In the data rows, zero lies at 4.5, halfway between 4 and 5.
In each game, the first row plays the second. By how much does the first row win? 15 means about a draw, 30 a big win and 0 a big loss. Wins can go round in a circle. Each row has two weighted sums of its numbers, A and B, taken from their middle values. A row wins by its A times the other's B, less its B times the other's A.
array([7, 5, 4, 3, 5, 5, 6, 4, 5, 5, 6, 5, 4, 5, 6, 5])
array([4, 6, 3, 4, 7, 4, 4, 5, 4, 6, 4, 6, 5, 6, 6, 5]) -> 6
array([3, 4, 3, 8, 2, 4, 4, 5, 4, 4, 5, 5, 5, 6, 7, 2])
array([4, 4, 5, 3, 6, 5, 4, 7, 4, 5, 5, 4, 3, 5, 4, 4]) -> 18
array([3, 4, 3, 4, 4, 4, 8, 4, 4, 6, 3, 5, 3, 7, 6, 6])
array([6, 5, 2, 5, 5, 7, 7, 4, 3, 5, 5, 4, 3, 2, 6, 7]) -> 22
array([3, 5, 3, 6, 2, 3, 1, 1, 6, 6, 2, 3, 6, 5, 5, 7])
array([5, 3, 9, 4, 3, 5, 6, 4, 4, 3, 2, 2, 4, 1, 0, 7]) -> 20
array([7, 5, 5, 2, 7, 3, 4, 5, 5, 4, 7, 6, 6, 5, 7, 2])
array([3, 4, 5, 5, 6, 4, 4, 7, 4, 4, 4, 5, 4, 4, 4, 2]) -> 15
array([6, 4, 5, 2, 5, 5, 7, 4, 5, 4, 6, 5, 4, 4, 5, 5])
array([5, 3, 8, 4, 3, 5, 6, 4, 4, 3, 3, 4, 3, 4, 0, 5]) -> 11
array([3, 3, 4, 5, 4, 4, 7, 5, 4, 5, 4, 6, 4, 6, 6, 4])
array([7, 0, 7, 1, 3, 6, 7, 5, 6, 2, 7, 3, 3, 2, 3, 5]) -> 15
array([2, 4, 5, 7, 3, 5, 3, 7, 3, 5, 3, 3, 4, 3, 2, 5])
array([3, 5, 4, 6, 4, 7, 4, 8, 3, 5, 5, 3, 4, 2, 3, 6]) -> 11
array([4, 5, 5, 3, 6, 5, 4, 7, 4, 5, 6, 5, 4, 6, 4, 3])
array([3, 5, 5, 5, 6, 5, 4, 7, 4, 5, 5, 5, 3, 5, 3, 3]) -> 20
array([3, 6, 5, 7, 4, 7, 4, 7, 3, 5, 5, 3, 3, 3, 2, 5])
array([3, 3, 3, 4, 4, 4, 8, 4, 5, 5, 5, 5, 4, 6, 7, 6]) -> 27
array([5, 4, 3, 8, 3, 4, 4, 4, 4, 4, 5, 5, 4, 4, 5, 2])
array([6, 0, 8, 2, 4, 5, 5, 5, 6, 3, 5, 3, 4, 1, 2, 4]) -> 8
array([4, 5, 5, 3, 7, 4, 4, 6, 5, 5, 5, 5, 4, 6, 4, 3])
array([7, 7, 2, 5, 6, 7, 5, 4, 4, 5, 6, 4, 3, 3, 5, 8]) -> 17
array([3, 4, 5, 5, 6, 4, 4, 8, 4, 4, 4, 5, 3, 4, 3, 2])
array([7, 5, 5, 4, 5, 4, 6, 4, 4, 4, 7, 6, 6, 5, 6, 2]) -> 15
array([2, 3, 4, 5, 4, 4, 7, 5, 4, 5, 4, 5, 5, 6, 7, 5])
array([7, 7, 3, 4, 6, 7, 5, 4, 4, 5, 6, 4, 4, 3, 4, 7]) -> 15
array([2, 3, 5, 5, 3, 3, 7, 4, 5, 5, 3, 5, 4, 6, 6, 4])
array([4, 5, 5, 3, 6, 5, 4, 6, 5, 5, 5, 5, 4, 6, 4, 4]) -> 10
array([3, 5, 4, 5, 1, 2, 1, 1, 6, 5, 2, 3, 7, 6, 4, 6])
array([4, 5, 6, 4, 5, 4, 2, 4, 5, 5, 3, 3, 6, 4, 3, 5]) -> 21
array([3, 5, 4, 7, 5, 6, 4, 8, 3, 5, 5, 3, 3, 3, 3, 5])
array([4, 4, 5, 2, 7, 4, 3, 6, 5, 5, 5, 5, 4, 5, 4, 3]) -> 11
array([4, 3, 4, 4, 4, 4, 7, 4, 4, 5, 4, 5, 3, 6, 6, 5])
array([6, 7, 2, 5, 5, 7, 5, 4, 3, 5, 6, 4, 4, 3, 5, 7]) -> 19
array([4, 5, 6, 3, 6, 4, 4, 6, 4, 5, 5, 5, 4, 6, 3, 3])
array([6, 6, 3, 5, 5, 7, 6, 4, 4, 5, 7, 4, 5, 3, 5, 7]) -> 16
array([6, 0, 8, 1, 3, 5, 7, 5, 5, 2, 5, 3, 4, 1, 2, 5])
array([5, 5, 4, 5, 5, 4, 2, 4, 5, 5, 3, 4, 4, 3, 4, 5]) -> 8
array([6, 4, 3, 3, 5, 5, 6, 5, 5, 5, 7, 5, 4, 4, 6, 5])
array([3, 5, 4, 6, 2, 2, 1, 1, 6, 5, 2, 3, 7, 5, 5, 6]) -> 17
array([3, 5, 5, 7, 3, 7, 4, 6, 3, 4, 4, 3, 4, 3, 3, 6])
array([8, 0, 7, 1, 4, 4, 6, 3, 6, 2, 4, 3, 4, 1, 3, 5]) -> 13
array([6, 1, 8, 2, 3, 5, 5, 5, 5, 2, 5, 3, 4, 2, 1, 5])
array([4, 5, 5, 3, 7, 5, 4, 6, 5, 5, 4, 4, 3, 5, 3, 4]) -> 16
array([6, 0, 7, 1, 4, 5, 5, 4, 6, 2, 5, 3, 3, 2, 3, 5])
array([6, 0, 8, 2, 3, 4, 5, 4, 5, 3, 5, 3, 5, 1, 2, 5]) -> 3
array([1, 3, 4, 5, 4, 3, 7, 4, 4, 6, 2, 5, 4, 7, 6, 6])
array([6, 6, 2, 3, 5, 6, 3, 3, 5, 5, 6, 4, 3, 5, 5, 6]) -> 16
array([4, 4, 4, 8, 2, 3, 5, 5, 4, 4, 5, 6, 7, 5, 8, 2])
array([4, 5, 5, 7, 3, 3, 6, 3, 4, 4, 3, 6, 4, 5, 5, 3]) -> 13
array([6, 9, 8, 5, 5, 5, 6, 5, 1, 5, 7, 6, 8, 5, 3, 3])
array([4, 4, 3, 3, 4, 6, 3, 4, 6, 4, 4, 4, 0, 6, 2, 6]) -> 8
array([8, 5, 5, 2, 7, 4, 3, 5, 5, 4, 8, 6, 7, 4, 7, 2])
array([3, 3, 4, 4, 3, 4, 7, 4, 5, 5, 3, 5, 4, 7, 5, 5]) -> 16
array([8, 6, 6, 4, 4, 4, 6, 2, 4, 4, 7, 5, 7, 4, 5, 4])
array([6, 6, 2, 4, 5, 6, 4, 3, 5, 5, 5, 4, 4, 4, 5, 7]) -> 19
array([6, 6, 2, 4, 5, 6, 3, 3, 5, 5, 5, 4, 3, 4, 4, 7])
array([4, 5, 5, 3, 7, 4, 4, 6, 5, 5, 5, 5, 4, 6, 5, 3]) -> 15
array([4, 1, 7, 4, 2, 5, 7, 3, 4, 3, 2, 3, 3, 2, 0, 7])
array([6, 6, 3, 4, 5, 5, 3, 4, 5, 5, 6, 4, 4, 5, 5, 5]) -> 13
array([4, 4, 6, 6, 4, 4, 2, 5, 5, 4, 3, 4, 5, 2, 4, 3])
array([6, 4, 3, 7, 3, 5, 5, 4, 4, 3, 6, 6, 4, 4, 6, 2]) -> 22
array([3, 7, 5, 4, 8, 4, 5, 6, 4, 6, 4, 5, 5, 6, 6, 4])
array([6, 7, 3, 5, 5, 7, 5, 4, 4, 5, 6, 4, 5, 4, 5, 7]) -> 7
array([4, 3, 5, 5, 4, 3, 3, 4, 5, 4, 3, 4, 6, 3, 6, 4])
array([1, 4, 2, 9, 3, 3, 5, 5, 3, 5, 1, 5, 3, 4, 6, 3]) -> 16
array([3, 5, 3, 5, 2, 3, 2, 1, 6, 5, 2, 2, 7, 5, 5, 8])
array([3, 4, 4, 6, 2, 2, 1, 1, 7, 5, 2, 4, 6, 6, 4, 5]) -> 16
array([5, 4, 5, 6, 5, 5, 2, 6, 4, 4, 4, 3, 4, 1, 3, 4])
array([7, 6, 4, 4, 5, 8, 6, 4, 4, 5, 7, 3, 4, 2, 4, 8]) -> 19
array([2, 4, 6, 8, 3, 5, 4, 7, 3, 4, 3, 4, 4, 3, 2, 3])
array([2, 4, 4, 6, 6, 5, 3, 8, 4, 5, 4, 5, 3, 4, 4, 2]) -> 15
array([6, 6, 6, 4, 3, 4, 4, 4, 4, 4, 8, 6, 9, 6, 6, 2])
array([3, 6, 5, 3, 7, 4, 4, 7, 5, 5, 4, 5, 5, 6, 4, 4]) -> 18
array([4, 3, 8, 4, 2, 5, 6, 4, 4, 3, 3, 4, 4, 3, 0, 5])
array([6, 1, 8, 2, 4, 5, 7, 5, 5, 3, 5, 3, 4, 1, 3, 5]) -> 19
array([3, 5, 3, 6, 1, 2, 1, 1, 6, 5, 3, 4, 6, 6, 6, 5])
array([3, 5, 5, 5, 6, 5, 3, 8, 4, 4, 4, 5, 3, 4, 2, 3]) -> 16
array([7, 6, 6, 6, 3, 4, 5, 2, 4, 3, 6, 6, 7, 4, 5, 3])
array([3, 5, 4, 6, 1, 3, 0, 1, 6, 5, 2, 4, 6, 6, 4, 5]) -> 24
array([2, 5, 4, 5, 4, 4, 7, 5, 4, 6, 4, 4, 6, 6, 7, 7])
array([6, 4, 4, 3, 5, 3, 3, 5, 6, 4, 8, 5, 7, 5, 8, 2]) -> 13
array([5, 3, 8, 4, 3, 5, 6, 4, 4, 3, 4, 4, 3, 4, 1, 4])
array([8, 6, 4, 1, 7, 4, 4, 5, 6, 5, 8, 5, 7, 5, 7, 3]) -> 11
array([9, 6, 4, 2, 8, 5, 4, 5, 5, 4, 8, 6, 5, 4, 7, 3])
array([7, 6, 6, 4, 4, 4, 6, 2, 3, 4, 7, 6, 8, 5, 6, 4]) -> 16
array([3, 4, 5, 5, 6, 5, 4, 8, 4, 4, 5, 5, 4, 4, 3, 2])
array([4, 6, 3, 6, 2, 3, 1, 0, 6, 6, 2, 3, 7, 5, 5, 8]) -> 18
array([7, 5, 4, 2, 7, 4, 4, 5, 5, 4, 7, 6, 5, 5, 7, 2])
array([4, 5, 5, 3, 7, 5, 3, 7, 5, 5, 5, 5, 3, 5, 3, 4]) -> 15
array([3, 5, 5, 5, 6, 4, 3, 7, 4, 4, 4, 5, 3, 5, 3, 3])
array([3, 4, 4, 5, 2, 2, 1, 1, 6, 5, 2, 4, 6, 6, 4, 5]) -> 16
array([4, 5, 5, 4, 7, 3, 5, 5, 4, 6, 3, 5, 6, 5, 6, 5])
array([2, 4, 6, 5, 5, 4, 4, 7, 4, 4, 3, 5, 4, 5, 3, 1]) -> 10
array([3, 6, 3, 6, 1, 3, 0, 1, 6, 5, 3, 4, 6, 7, 4, 5])
array([4, 5, 4, 6, 1, 3, 1, 1, 6, 5, 2, 3, 6, 5, 4, 6]) -> 26
array([3, 5, 4, 6, 2, 2, 2, 1, 6, 5, 2, 4, 7, 6, 5, 6])
array([3, 6, 4, 6, 1, 2, 1, 1, 6, 5, 3, 4, 7, 7, 5, 5]) -> 17
array([3, 5, 5, 4, 7, 5, 4, 7, 4, 5, 5, 5, 4, 6, 4, 3])
array([3, 6, 2, 7, 1, 3, 0, 2, 6, 5, 3, 4, 6, 7, 5, 6]) -> 8
array([4, 3, 4, 3, 5, 5, 7, 5, 5, 5, 5, 5, 3, 5, 5, 5])
array([2, 5, 4, 7, 4, 6, 4, 7, 3, 5, 4, 3, 4, 3, 3, 5]) -> 14
array([2, 4, 4, 6, 5, 7, 4, 7, 3, 5, 4, 3, 3, 3, 3, 5])
array([6, 6, 3, 5, 6, 7, 6, 4, 3, 5, 6, 5, 4, 3, 5, 7]) -> 9
array([7, 1, 7, 2, 3, 4, 5, 3, 6, 2, 5, 3, 5, 1, 4, 5])
array([1, 3, 5, 9, 3, 2, 4, 6, 3, 4, 1, 5, 5, 3, 5, 1]) -> 2
array([6, 6, 2, 5, 6, 6, 3, 3, 5, 5, 4, 4, 2, 4, 5, 7])
array([3, 6, 4, 4, 7, 3, 5, 5, 4, 6, 3, 5, 5, 6, 6, 5]) -> 13
array([3, 4, 5, 7, 2, 5, 6, 5, 3, 4, 6, 5, 5, 5, 5, 3])
array([3, 4, 4, 4, 4, 4, 7, 5, 4, 5, 4, 6, 4, 7, 6, 5]) -> 18
array([5, 5, 4, 4, 5, 5, 6, 3, 4, 4, 5, 6, 3, 5, 5, 4])
array([4, 5, 4, 3, 7, 5, 4, 6, 5, 5, 5, 4, 4, 5, 5, 4]) -> 20
array([3, 4, 6, 7, 2, 4, 6, 5, 3, 4, 4, 5, 6, 5, 4, 4])
array([3, 4, 5, 5, 3, 3, 6, 5, 4, 4, 5, 7, 5, 9, 5, 1]) -> 14
array([3, 4, 3, 5, 2, 4, 6, 3, 5, 6, 5, 4, 6, 7, 7, 7])
array([4, 4, 8, 3, 5, 3, 6, 5, 4, 4, 4, 5, 6, 6, 4, 2]) -> 21
array([4, 4, 4, 3, 7, 4, 4, 6, 5, 5, 4, 5, 3, 5, 4, 4])
array([1, 4, 5, 9, 4, 2, 5, 5, 3, 5, 0, 5, 5, 4, 5, 1]) -> 13
array([4, 4, 5, 3, 6, 4, 3, 6, 5, 4, 4, 5, 3, 6, 3, 3])
array([7, 4, 4, 3, 5, 4, 4, 4, 5, 4, 8, 6, 5, 6, 6, 2]) -> 13
array([5, 6, 1, 5, 5, 6, 3, 4, 5, 5, 5, 5, 1, 6, 5, 6])
array([5, 7, 8, 5, 5, 4, 7, 4, 2, 4, 5, 6, 7, 5, 3, 3]) -> 17
array([6, 7, 2, 5, 6, 7, 5, 4, 4, 6, 5, 4, 4, 3, 5, 7])
array([7, 4, 6, 3, 4, 5, 5, 4, 5, 3, 8, 5, 5, 4, 5, 3]) -> 17
array([7, 1, 8, 2, 4, 5, 6, 5, 5, 2, 5, 3, 5, 1, 2, 4])
array([3, 5, 4, 7, 4, 7, 4, 7, 3, 5, 6, 3, 4, 3, 3, 5]) -> 15
array([8, 6, 4, 5, 3, 5, 6, 2, 4, 4, 6, 6, 5, 4, 5, 4])
array([2, 4, 4, 8, 4, 3, 4, 6, 3, 5, 2, 5, 5, 4, 7, 2]) -> 8
array([3, 5, 2, 6, 2, 3, 2, 1, 6, 6, 1, 3, 5, 5, 5, 8])
array([5, 7, 2, 4, 5, 5, 2, 4, 5, 5, 6, 6, 2, 7, 4, 4]) -> 17
array([4, 6, 5, 3, 7, 3, 6, 4, 4, 6, 3, 5, 6, 6, 6, 5])
array([7, 8, 8, 6, 5, 5, 7, 4, 2, 5, 6, 6, 7, 5, 4, 3]) -> 22
array([8, 6, 6, 5, 3, 4, 6, 2, 3, 3, 6, 6, 6, 4, 4, 3])
array([3, 5, 4, 4, 7, 2, 5, 5, 4, 6, 3, 6, 5, 6, 6, 4]) -> 12
array([3, 5, 5, 3, 7, 4, 3, 7, 5, 5, 5, 5, 3, 6, 4, 3])
array([4, 4, 4, 5, 4, 4, 2, 5, 5, 4, 5, 3, 6, 3, 5, 4]) -> 16
array([8, 6, 5, 5, 3, 4, 6, 2, 4, 4, 7, 6, 7, 4, 6, 4])
array([4, 5, 4, 3, 6, 5, 4, 6, 5, 5, 4, 5, 4, 5, 4, 5]) -> 12
array([2, 5, 4, 6, 2, 2, 2, 0, 6, 6, 1, 4, 6, 6, 4, 7])
array([7, 3, 6, 4, 3, 4, 5, 4, 5, 3, 7, 6, 5, 5, 5, 2]) -> 15
array([6, 6, 4, 3, 5, 6, 6, 4, 4, 5, 7, 5, 4, 5, 5, 5])
array([3, 5, 4, 7, 4, 7, 5, 7, 3, 5, 4, 3, 2, 2, 2, 6]) -> 13
array([4, 3, 5, 4, 4, 4, 4, 4, 5, 4, 4, 3, 5, 3, 5, 5])
array([4, 5, 3, 6, 1, 3, 1, 1, 7, 4, 3, 4, 7, 6, 5, 5]) -> 24
array([3, 4, 4, 6, 1, 2, 2, 1, 6, 5, 2, 3, 7, 6, 5, 6])
array([4, 5, 4, 5, 2, 3, 1, 1, 6, 5, 2, 3, 7, 5, 5, 7]) -> 14
array([6, 0, 7, 1, 3, 4, 5, 4, 6, 3, 5, 2, 5, 1, 4, 5])
array([4, 3, 6, 5, 5, 3, 3, 4, 5, 4, 2, 3, 6, 2, 5, 4]) -> 10
array([6, 7, 7, 5, 6, 5, 6, 5, 3, 5, 6, 6, 6, 4, 4, 4])
array([6, 8, 8, 4, 5, 4, 6, 4, 2, 4, 6, 6, 8, 5, 4, 3]) -> 5
array([3, 6, 5, 4, 8, 4, 5, 6, 4, 6, 4, 5, 6, 5, 6, 4])
array([3, 4, 4, 8, 2, 3, 4, 3, 4, 4, 3, 6, 5, 5, 6, 3]) -> 13
array([6, 4, 3, 7, 3, 4, 5, 4, 4, 4, 5, 6, 4, 4, 7, 1])
array([6, 0, 8, 1, 4, 6, 8, 6, 5, 3, 6, 3, 3, 1, 2, 5]) -> 20
array([6, 1, 7, 1, 3, 6, 8, 5, 5, 3, 6, 3, 4, 2, 3, 6])
array([5, 4, 3, 8, 3, 4, 4, 4, 4, 4, 5, 6, 5, 4, 6, 3]) -> 17
array([3, 5, 3, 7, 4, 7, 4, 8, 3, 5, 4, 3, 2, 2, 3, 5])
array([4, 3, 8, 4, 2, 5, 6, 3, 4, 3, 3, 3, 4, 2, 0, 6]) -> 21
array([3, 6, 4, 6, 2, 3, 1, 1, 6, 5, 2, 4, 7, 6, 4, 6])
array([5, 6, 2, 3, 5, 5, 3, 4, 5, 5, 6, 5, 3, 7, 5, 5]) -> 7
array([2, 5, 4, 7, 5, 7, 4, 8, 3, 5, 4, 3, 3, 3, 3, 5])
array([6, 6, 2, 6, 5, 6, 6, 4, 4, 5, 6, 4, 4, 3, 6, 7]) -> 13
array([3, 6, 5, 3, 6, 5, 3, 7, 5, 5, 6, 5, 3, 6, 3, 4])
array([6, 6, 3, 4, 5, 7, 6, 5, 4, 5, 8, 4, 5, 4, 5, 7]) -> 17
array([5, 4, 7, 5, 3, 2, 4, 4, 5, 4, 8, 6, 9, 6, 8, 1])
array([4, 4, 4, 5, 4, 4, 7, 4, 4, 5, 5, 6, 5, 7, 7, 3]) -> 16
array([7, 5, 5, 3, 6, 3, 5, 5, 5, 4, 8, 6, 7, 6, 8, 1])
array([4, 5, 5, 3, 6, 5, 4, 6, 5, 5, 6, 5, 4, 6, 4, 4]) -> 15
